levur: -211,604,-587,-90,173,-294,16,155,-179,-143,211,279,-13,-551,-208,94,-209,-93,-125,-305,156
bofis: -184,777,-399,-4,306,-148,-83,122,-144,-156,236,284,3,-589,-7,202,-75,-22,-190,-285,154
nedog: 117,82,-88,388,239,-196,-99,45,219,105,49,-600,-280,803,76,140,-278,-45,217,5,4
Paro: -99,803,45,76,388,105,-278,5,-45,-88,217,240,4,-600,117,219,82,49,-280,-196,140
Paro?
-99,803,45,76,388,105,-278,5,-45,-88,217,240,4,-600,117,219,82,49,-280,-196,140
bofis?
-184,777,-399,-4,306,-148,-83,122,-144,-156,236,284,3,-589,-7,202,-75,-22,-190,-285,154
order: -600,-280,-278,-196,-99,-88,-45,4,5,45,49,76,82,105,117,140,217,219,240,388,803
Paro
nedog?
117,82,-88,388,239,-196,-99,45,219,105,49,-600,-280,803,76,140,-278,-45,217,5,4

bofis: 92,-223,72,-389,54,-40,230,312,-7,-104,-252,157,359,-370,545,-123,270,-505,-51,-357,226,-385,-28,352,332,-24,152,-254,346,-442,-67,-54,90,-123,-8,-14,0,-23,-219,563,-485,449,-468,-264,-209,89,-426,-141,181,19,183,-256,214,403,326
Rugu: 64,254,-252,409,151,435,218,-59,6,160,-82,-464,-24,473,95,-176,231,-136,479,-325,-121,168,217,-298,-263,230,28,-263,51,555,-16,112,-13,16,79,-216,194,-377,-272,137,-411,-334,-98,251,-349,-40,41,512,801,-79,-317,-52,-172,-122,-381
nedog: 217,160,801,64,-325,-334,137,16,-79,-24,-122,-216,-16,409,-176,41,251,28,51,-381,95,194,479,79,-13,512,-377,435,-299,-349,151,218,-252,168,-172,-121,-82,-263,-263,473,112,-98,6,231,254,-317,-59,-464,-136,230,-52,-411,-272,555,-40
kufif: 92,-223,72,-389,54,-40,230,312,-7,-104,-252,157,359,-370,545,-123,270,-505,-51,-357,226,-385,-28,352,-311,-24,152,-254,137,-442,-67,-54,90,-123,-8,-14,0,-23,-219,563,-485,449,-468,-264,-209,89,-426,-141,181,19,183,-256,214,403,326
order: 326,403,214,-256,183,19,181,-141,-426,89,-209,-264,-468,449,-485,563,-219,-23,0,-14,-8,-123,90,-54,-67,-442,346,-254,152,-24,332,352,-28,-385,226,-357,-51,-505,270,-123,545,-370,359,157,-252,-104,-7,312,230,-40,54,-389,72,-223,92
bofis
order: -8,89,-40,-223,214,-357,181,230,-23,-7,54,-252,-14,0,-123,-264,226,92,403,-51,563,-67,326,-141,-54,-442,-123,-219,152,-370,-426,-104,-389,-254,312,332,449,-24,-385,-468,183,72,-209,-485,352,545,90,157,359,270,-256,19,-505,-28,346
bofis
order: -40,555,-272,-411,-52,230,-136,-464,-59,-317,254,231,6,-98,112,473,-263,-263,-82,-121,-172,168,-252,218,151,-349,-299,435,-377,512,-13,79,479,194,95,-381,51,28,251,41,-176,409,-16,-216,-122,-24,-79,16,137,-334,-325,64,801,160,217
nedog
nedog?
217,160,801,64,-325,-334,137,16,-79,-24,-122,-216,-16,409,-176,41,251,28,51,-381,95,194,479,79,-13,512,-377,435,-299,-349,151,218,-252,168,-172,-121,-82,-263,-263,473,112,-98,6,231,254,-317,-59,-464,-136,230,-52,-411,-272,555,-40
order: -381,-122,-172,-52,-317,-79,801,512,41,-40,-349,251,-98,-334,-411,137,-272,-377,194,-216,79,16,-13,112,-16,555,51,-263,28,230,-263,-298,217,168,-121,-325,479,-136,231,-176,95,473,-24,-464,-82,160,6,-59,218,435,151,409,-252,254,64
Rugu

levur: -66,-52,-123,12,32,-31,37,7,90,-4,64,-70,-24,65,-62,139,-121,-63,70,45,-167,-93,26,28,134,154,-47,-31,43,-59,-51,14,-107,73,99,-146,41,-12,26,-39,-90,-44,-182,-26,23,-113,85,-2,75,0,133,-21,50
lud: -130,26,-54,123,600,332,-450,-139,-77,-131,116,202,353,253,-374,-37,318,194,371,-272,-205,176,259,45,-364,89,-136,-176,-135,-236,27,-220,-3,168,-72,-301,-334,331,-175,-24,87,-166,44,5,419,-299,-181,160,252,-245,-124,250,159
nedog: -110,-79,-118,-75,-52,17,89,-66,76,21,86,-60,-25,-72,55,33,-22,-23,-102,-25,-84,4,48,75,81,-40,-126,17,-105,10,-1,-16,-113,-79,-119,44,-358,21,-12,-104,-73,-20,-29,-5,-72,-19,22,44,170,-55,-21,87,24
lifov: 8,25,-100,44,-1,-83,-52,19,-22,-61,94,-77,55,-73,25,-39,42,-13,-51,-13,-73,43,-22,28,-42,74,9,13,30,15,9,88,-60,-15,18,-58,8,17,-1,23,31,27,-14,-69,16,8,-40,36,106,-17,3,66,38
surap: 121,75,-32,48,22,-87,-2,49,56,16,53,-52,-24,-85,9,-54,20,-10,-13,-11,-3,-10,-94,6,40,46,-28,-36,-41,-2,62,13,-25,-3,16,-55,-22,33,49,-1,2,-22,-87,-65,31,13,2,57,-9,56,-23,-58,-72
rolit: 21,58,-91,29,-9,-28,-62,-3,60,7,-4,-65,-22,-62,-43,25,33,-22,32,-60,18,2,-60,17,64,66,32,-77,38,58,15,39,-31,53,46,-28,-16,40,24,-35,41,1,-20,13,26,-50,-75,94,53,52,6,13,-4
bofis: -110,-79,-118,-75,-52,17,89,-66,76,21,86,-60,-25,-72,55,33,-22,-23,-102,-25,-84,4,48,75,81,-40,-126,17,-105,10,-1,-16,-113,-79,-119,44,110,21,-12,-104,-73,-20,-29,-5,-72,-19,22,44,170,-55,-21,87,24
kufif: -37,40,-53,19,19,-89,-92,-15,23,-1,68,-31,11,-28,-13,-54,32,6,27,-60,41,-48,5,-26,34,96,79,-36,-25,18,8,32,-62,10,-7,-71,10,66,-31,-34,-6,-44,-43,4,14,-74,-74,58,3,-27,51,69,37
Temen: 62,-65,-2,-10,33,-87,46,-94,-3,56,16,56,40,48,-85,-72,20,-87,-22,-23,-3,-10,-13,-32,75,-52,-25,-28,13,13,-55,16,9,2,-36,-58,31,6,1,53,49,57,-22,-41,-54,-9,49,-24,-2,121,22,-11,-1
vipe: 35,-4,25,30,-33,-68,2,0,37,-17,63,-19,61,-107,86,-29,16,-16,33,4,-18,-4,-51,-30,46,32,-3,-48,19,37,1,18,-152,15,43,-33,-20,18,-10,10,38,1,-36,-106,-2,1,-18,46,-1,88,43,-48,-59
Rugu: -26,10,6,-30,21,-99,-63,-39,35,-76,22,2,-32,-24,-25,53,86,-85,-11,-53,-66,-25,2,11,16,72,-24,-26,-46,61,-15,-26,-37,55,-30,-51,10,52,0,-3,24,15,55,-22,10,42,-6,66,-11,45,59,16,-30
Paro: 55,17,-25,36,0,-79,-11,-50,-46,7,3,-59,-32,-23,11,-15,24,-20,37,-35,-36,-54,-56,35,105,-10,-23,35,-60,-19,45,-62,-128,-35,-33,-39,-22,15,-22,-11,-27,-14,29,-82,35,10,-28,76,-17,48,41,11,-11
order: -94,-87,-87,-85,-72,-65,-58,-55,-54,-52,-41,-36,-32,-28,-25,-24,-23,-22,-22,-13,-11,-10,-10,-9,-3,-3,-2,-2,-1,2,2,6,9,13,13,16,16,20,22,31,33,40,46,48,49,49,53,56,56,57,62,75,121
surap
levur?
-66,-52,-123,12,32,-31,37,7,90,-4,64,-70,-24,65,-62,139,-121,-63,70,45,-167,-93,26,28,134,154,-47,-31,43,-59,-51,14,-107,73,99,-146,41,-12,26,-39,-90,-44,-182,-26,23,-113,85,-2,75,0,133,-21,50

lud: -711,666,-265,-321,686,-444,804
lifov: -444,-711,-266,-321,804,686,666
vipe: -635,784,720,713,-321,-336,-366
order: -321,-444,804,686,666,-711,-265
lud
lud?
-711,666,-265,-321,686,-444,804
order: 804,-711,666,-265,-321,686,-444
lud
order: 784,720,713,-321,-336,-366,-635
vipe
order: 804,-265,686,666,-444,-711,-321
lud
order: -711,-444,-321,-266,666,686,804
lifov

